(in the rows, 128 means zero)
Rotation paths and how fast each direction turns (degrees each step):
Each turn is a multiple of 5 degrees from 10 to 175, or 0.
Each row of a path follows its step; steps can be skipped.

step 4: [135 135 130 134 131 129 131 136 130 122 126 130 120 130 131 134 133 123
 133 135 126 139 130 135 130 135 129 140 130 121 129 118 123 127 137 124
 123 138 137 124 135 127 136 131 125 128 114 128 145]
step 8: [133 133 134 120 131 113 127 124 127 122 124 126 114 125 118 122 127 130
 122 132 133 125 133 131 113 134 122 131 124 124 128 126 137 124 139 129
 130 131 122 130 116 127 133 136 124 125 132 133 137]
step 16: [126 122 132 127 121 126 131 133 136 116 122 128 119 140 124 132 130 125
 119 121 134 124 120 122 125 134 122 141 138 123 135 130 129 134 129 121
 128 131 127 129 133 140 132 126 130 112 125 130 133]
step 17: [120 138 119 129 132 122 121 137 129 141 128 129 125 131 129 125 132 132
 120 132 132 135 134 116 122 126 126 137 119 128 132 122 120 122 134 127
 124 133 123 124 128 127 134 141 114 128 124 126 133]
step 23: [127 127 121 123 117 125 126 126 132 119 123 128 128 135 125 124 134 116
 127 124 128 121 125 127 122 134 127 140 124 126 130 126 128 130 127 112
 126 132 121 134 132 128 142 144 115 123 127 130 127]
step 28: [127 133 123 125 125 124 117 124 123 137 127 128 123 138 123 123 123 126
 117 123 129 124 124 124 132 131 119 142 120 120 135 128 134 116 138 124
 128 125 129 134 126 131 134 137 116 131 130 132 133]
step 29: [133 131 129 129 132 120 124 137 147 113 121 126 120 130 120 134 131 123
 126 128 133 129 131 129 119 133 132 129 123 122 122 109 121 132 132 127
 126 133 129 126 129 132 129 126 120 128 120 129 128]
step 30: [130 126 126 129 126 131 131 130 125 130 132 135 123 128 133 125 137 129
 122 121 130 124 120 125 121 140 131 138 123 122 132 131 132 128 128 126
 131 142 123 134 122 127 130 151 130 116 127 126 140]
step 40: [137 134 130 127 129 121 127 120 133 122 120 132 110 125 121 124 124 130
 126 133 134 127 134 118 116 133 133 131 122 125 120 117 129 127 138 129
 127 118 130 126 117 124 121 132 122 125 130 131 132]
Speeds:
[127 128 128 130 125 127 128 125 129 129 132 128 127 128 129 125 130 131
 124 129 128 129 127 127 125 130 130 128 126 130 130 130 124 129 129 130
 129 130 129 127 126 130 126 125 130 126 128 128 131]
135
[131 124 126 128 126 128 127 125 126 130 125 128 127 126 127 125 127 125
 126 130 127 127 125 128 129 127 128 127 128 129 128 130 131 129 133 126
 129 130 128 127 126 126 128 129 127 124 128 131 125]
145
[124 128 128 128 127 128 133 129 128 128 129 125 128 128 128 125 130 126
 128 127 126 128 127 126 125 128 128 129 133 130 128 129 130 130 126 129
 130 125 128 128 128 130 131 132 128 126 126 130 127]
100
[131 128 126 129 125 128 124 125 127 127 130 124 129 128 127 128 128 129
 131 125 126 128 126 130 128 128 129 130 129 130 127 128 127 126 128 130
 127 127 127 126 130 128 132 127 123 130 125 127 129]
135
[129 127 126 127 125 125 131 131 129 129 127 129 129 127 128 128 129 131
 127 127 125 123 127 128 129 128 128 132 127 128 130 128 129 126 124 129
 130 130 126 129 131 126 128 127 128 128 130 128 126]
160
